One turning vector, and how many ticks it has turned:
The counts run from 0 to 256.
[ 20.1 -10.8   8.0   7.1   5.5 -25.3   8.5  -4.7  -9.4   0.6  32.4 -12.8
 -10.6  -1.2   6.1  25.7 -12.4 -17.7 -11.6  13.5   5.8  43.8  25.0 -22.2
   6.1  -5.0 -20.2  35.5  19.8  -2.5   5.9 -32.4] -> 59
[ -3.3 -13.9  29.8 -10.2  12.0 -23.9 -23.2  -3.0   4.9 -10.3   7.7   1.2
 -13.9  23.6  16.0  21.8   6.8  -8.9  -5.9  -9.0  -9.1  49.2  20.8   1.8
  -3.4 -22.0   8.3  45.5   3.9   4.9  10.3 -30.2] -> 208
[ 27.0 -14.1  -1.1  20.8   8.0  -8.6 -34.5  16.2 -18.3   2.5  15.8   3.7
 -21.7  24.4  -3.2  17.5 -11.6  11.0   8.7  29.2  -7.3  38.9   7.0 -20.8
   4.5  11.6  -9.3   3.1  40.1   0.3 -29.6  -8.3] -> 137
[  8.4   7.7  -9.2  15.3  13.2 -27.0   9.7  19.5   7.6  -2.4  32.8   5.4
 -13.6  -0.1   7.3  17.9   5.9 -37.1  -1.6 -31.9  10.5  35.7  32.2 -15.8
  23.0 -15.6 -21.5  14.1   3.1 -27.5   6.6 -11.7] -> 68
[  7.7  10.4  10.4  18.5   2.5 -37.0  -9.4   3.2   7.8  -2.4  15.1   5.3
 -20.0  23.2  15.7  29.8 -25.8 -13.4 -19.4 -22.0  -3.8  21.3  26.1 -31.8
  -5.9   1.0  18.4  14.2  31.7 -16.2 -27.3   5.9] -> 47
[-23.9  10.1  11.4  11.7   7.6 -22.4 -15.9   5.4  14.4   1.1  21.3  12.2
 -23.0  14.2   6.3  23.2  16.8  -5.8 -31.2 -29.6  -5.8  44.6  20.3   1.1
 -11.5 -24.2  18.8  31.0  -3.6 -14.0   0.8   3.3] -> 201
[ 12.4 -35.9  14.7  34.3  15.0 -29.8 -18.5   4.9 -25.8  12.3   3.4   6.7
  -3.9   5.0 -12.8 -11.7  -3.0 -13.2   2.2 -14.2  -0.4  31.2  45.6 -21.5
   6.3   0.3  -2.6  -3.8  30.3 -12.9 -18.5   2.4] -> 152
[ -1.4 -25.0   1.2  10.9  31.1  -8.9 -21.8  12.1 -14.0 -12.1  13.0  23.2
 -34.7  18.5  -0.1 -10.6  36.7   9.0   0.1  -9.1  -5.1  53.8   2.4  -4.1
  12.5 -28.0  -5.0  -2.1  -6.1   1.2   9.2   1.2] -> 110
[ 19.4   1.9   3.4  31.7   6.1 -25.6  -7.0  14.8  -1.3  -5.8  34.7  -2.7
 -12.6   0.3  -4.8  24.4 -13.5 -25.6 -13.9  10.9  17.3  37.7  30.9  -4.0
   3.4   7.6 -20.3  30.4  20.0 -15.2  -1.1 -26.6] -> 62
[  2.5   9.0 -17.5  19.6  29.8 -34.5  -6.8   9.4 -15.2 -10.3  22.0  11.4
 -23.3   1.7   9.1   9.9   1.6  -1.2  -8.8  -5.0  -2.1  52.3   0.9 -30.0
  -3.4  11.0   1.4   0.3  28.6  -8.4 -13.0  39.3] -> 31
[ 10.5   0.8  11.7  28.5   7.5 -31.5  -5.0 -17.8  -5.5   7.8  28.6   9.2
   5.9  19.4  29.3  28.2 -13.4 -16.1 -24.2  -5.9  -0.4  47.7  25.0 -21.4
   1.3 -20.7   7.1  10.4  10.8   3.9  -4.7 -11.2] -> 53
[  8.0 -27.5  10.1   1.9  18.0 -25.9 -33.9  -5.4 -17.4  22.1   5.7   3.2
  -5.2  14.9  20.1   4.6   3.5   3.0  21.1  16.4  -9.6  57.5  20.1  -4.1
  -5.3   3.8  10.3  25.6  25.1  -4.0  -4.1  14.2] -> 20
[-12.7  -6.1  -4.7  25.2   7.6 -13.4 -33.3  13.5  -1.6  34.4  11.5   5.8
 -12.1  13.6  10.7  20.1  17.0  20.0   0.5  -7.8 -20.9  48.9  14.9  -6.5
  -7.9 -11.4  24.7  14.6  16.5 -14.3 -13.5  29.3] -> 13
[ 15.3 -10.2 -21.6  28.8   2.1  -6.2  -5.0  44.3   0.7  22.5  22.1 -10.7
 -34.0  10.2  -3.0  29.0   7.6  10.9  23.2   8.3 -16.4  25.6   9.0 -27.4
  27.1  -3.6 -16.1   8.4  17.9 -17.2  -9.7  -3.2] -> 254
[ 23.6 -42.2   7.7  14.5   0.1   2.2 -20.5  16.3  -5.0  20.9  24.3 -13.4
 -29.6  17.3   1.0  23.3  -4.2  17.6   1.7  19.2  -5.5  35.3  24.7  -8.5
  27.5 -13.0 -17.7  10.4  14.0  -7.7  -6.2 -26.7] -> 249
[ 13.1 -11.1 -16.7  36.1  -0.4  -4.8 -11.3  46.1   0.2  18.9  23.4  -9.4
 -29.3  13.5  -6.4  33.4   1.4  11.2  17.9  13.8 -10.9  25.3  12.0 -17.7
  22.5  -0.2 -14.3   8.2  19.5 -13.1 -13.0  -5.7] -> 253
[ 19.5 -33.8   5.2  29.3  -2.1   0.5 -27.6  26.6  -4.5  24.2  24.8  -9.0
 -30.2  16.9  -4.0  25.6  -2.7  18.0   0.8  19.0  -2.1  37.0  22.2  -2.9
  22.8  -7.7 -13.6   5.3  13.4 -11.8  -9.8 -24.6] -> 250
[  4.6  -2.5  25.0   5.4  11.2 -21.7 -31.6  11.1   3.5 -19.6   6.2   3.6
 -16.2  34.5  12.4  23.4   1.1  -9.1  -2.8   1.8  -1.9  45.4  16.0   8.7
  -3.8  -4.6  12.5  46.5  13.0   5.7   2.6 -28.7] -> 210
[ 12.9  -5.2   5.3  24.6  11.2 -27.3  13.4  -5.6 -19.4  -4.1  24.6 -10.7
  -5.0   4.1  12.0  27.7 -11.2 -15.8 -16.7  13.9  -7.0  40.6  19.0 -38.0
   7.5  -2.9  -2.2  37.4  21.7  11.4   3.0 -28.9] -> 57
[  6.5 -12.8  23.0  -5.3   3.4 -38.7 -15.8  -5.2   4.0   3.6  13.1   0.0
 -25.3  11.5   5.6  16.2 -26.5 -14.3 -20.8 -22.0   4.2  28.4  39.3 -15.4
  -8.5  -2.4   3.2  11.3  34.1 -26.0 -22.5   3.1] -> 44
[-12.5   5.4  -1.9  44.3  -1.5   0.9  -1.0  25.7  12.4   5.6  31.0   5.9
 -34.5  19.9   4.0  26.3  27.5   6.7 -22.3 -10.4  -7.0  26.3  13.5 -11.4
   4.2 -25.1  21.9  29.9  -9.5   0.1   0.5 -16.0] -> 88
[ -1.5 -12.2  23.0  -2.5  10.8 -23.7 -31.4   3.8   2.7 -13.5   8.8   3.6
 -15.8  28.9  13.1  21.8   2.5  -9.2  -7.3  -2.4  -6.8  45.8  20.1  10.4
  -4.3 -14.1  11.9  43.6   8.7   3.6   8.1 -29.2] -> 209
[ -8.0 -24.7   6.1  26.2  29.1 -11.7 -24.2  20.9 -21.0 -21.6   2.3  15.4
 -38.0  21.6 -16.2  -8.4  34.3  17.1  -5.2  -1.8  -7.6  47.8   1.6  -6.7
   5.8 -12.8   4.4   6.5   3.2  10.3   3.9   0.7] -> 112
[ 15.8  -9.3   6.8  14.1   8.2 -26.7  12.7  -7.7 -14.7  -1.7  30.9 -12.8
  -9.2  -0.2  10.9  26.7  -9.1 -14.2 -14.8  12.1  -1.7  39.0  22.6 -35.7
   6.2  -2.0 -10.5  38.2  21.6   6.2   5.6 -32.3] -> 58
[  2.4 -22.5   1.6  22.6   3.0   5.1 -24.9  18.6  -7.1  12.4  18.4  -6.2
 -49.8  13.3 -13.6   1.4  16.0  28.3  -6.3   5.0  -6.2  24.3  23.8 -10.2
  -6.1   6.5  28.8  20.3  28.2  -9.1 -23.6  17.0] -> 6
[  8.3  22.8  -8.6  18.5  22.5 -11.6 -21.3  26.3   2.7 -33.5  24.8  16.0
 -25.0  26.6   5.8  26.7  10.2  -4.9 -11.0  -8.3  -1.3  50.6  -1.3  -8.1
  18.0  -7.8  -7.1  10.3   9.8   3.9   2.4  -9.8] -> 219
[ 12.0 -29.6   7.2  43.1   4.2  -2.9 -14.6  17.6 -14.3   3.9   4.9  -2.5
 -13.9  34.1   3.8  21.6   1.1  19.5  -9.2   8.4 -17.2  33.2  18.9 -24.0
  26.5 -21.7  14.8   5.5  11.2  19.9  -5.9 -23.1] -> 244
[ 12.6  -6.9   5.2  12.5   0.4 -21.1  -5.1   6.4   2.7  29.6  34.8 -10.8
 -14.8  -9.8  10.3  15.3   0.0 -24.7  10.6   7.8   9.3  36.8  37.7  -1.5
  -7.5   4.3  -5.7  43.7  18.8 -30.3  -3.3  -5.2] -> 175
[  4.8 -17.7  -2.8  24.9   1.6 -13.3  11.4 -21.2 -12.4  36.6  37.8  -5.8
  -7.0  -6.6  22.6  10.6   7.7  -0.9 -18.3  -6.2  -5.4  41.1  34.6 -36.1
  -1.7 -21.5  12.0  14.5  10.6  -2.4  -6.3   2.7] -> 166
[ 15.0  12.3  -5.2  -3.9  18.1  -7.6 -30.5  16.0  12.0 -25.2  33.2  13.1
 -32.2  27.5  15.9  27.7   7.0  -6.9  -6.3  -5.8   5.6  53.7   6.4   6.4
  17.3  -8.5 -14.1  10.3   8.9  -5.0   2.0 -14.5] -> 217
[  6.8   6.1  -4.3  27.8  15.1 -28.9   3.6  17.0   8.6  -4.8  28.9  14.9
  -9.6   4.5   4.7  14.2   7.8 -38.4  -1.5 -30.8   9.6  36.9  33.3  -8.3
  20.5 -16.9 -13.1  11.4  -0.6 -22.0   5.5  -9.3] -> 69
[-14.4   7.9   1.8  -9.5   7.2 -17.0   3.4   3.5  20.0  -8.6  30.4  -2.9
 -50.0   4.6   3.1  16.7  19.0  -4.0 -28.2 -26.0   0.7  29.1  18.0 -16.2
 -12.7 -14.1  11.3  34.8   8.9 -18.6  -3.3   3.6] -> 198
[ 24.0 -28.4   3.9   3.5   3.5 -18.2  -1.8  -4.2  -5.5  16.6  20.3  -5.3
 -35.6   1.9   7.0  -5.6  -7.2  -7.8   3.0 -17.8  -0.4  13.2  45.7 -41.2
   7.2  -0.3   6.4   4.6  37.4 -20.2 -30.5   2.3] -> 157
[ 22.0 -25.3   2.9  10.7   4.2 -20.5   1.5   1.6 -10.0  10.2   9.6  -8.0
 -32.5   4.9  -1.4  -6.5  -6.2  -8.5   6.2 -14.2  -4.3   8.5  42.6 -45.6
   4.0   4.8   8.7   7.6  42.4 -15.3 -30.5   2.6] -> 156
[ 10.2   2.1   8.7  37.3  10.2 -29.8  -2.4 -13.9 -10.8   0.9  25.3   9.7
   6.7  17.2  21.6  29.3 -12.0 -16.2 -26.0   1.1  -1.4  50.6  21.0 -24.4
  -0.2 -15.1   8.3  18.2  10.9   8.9  -2.6 -16.4] -> 54
[ -9.1  -5.4   0.0  -4.6   3.2 -12.1 -25.6  26.2   5.3   7.8  -0.1   2.9
 -45.2  24.5  -1.4  20.8  11.9  19.6  -0.6 -26.7 -32.1  21.9   5.2 -33.1
   1.6 -19.6   7.7   0.9  24.2 -15.7 -28.1   3.2] -> 123
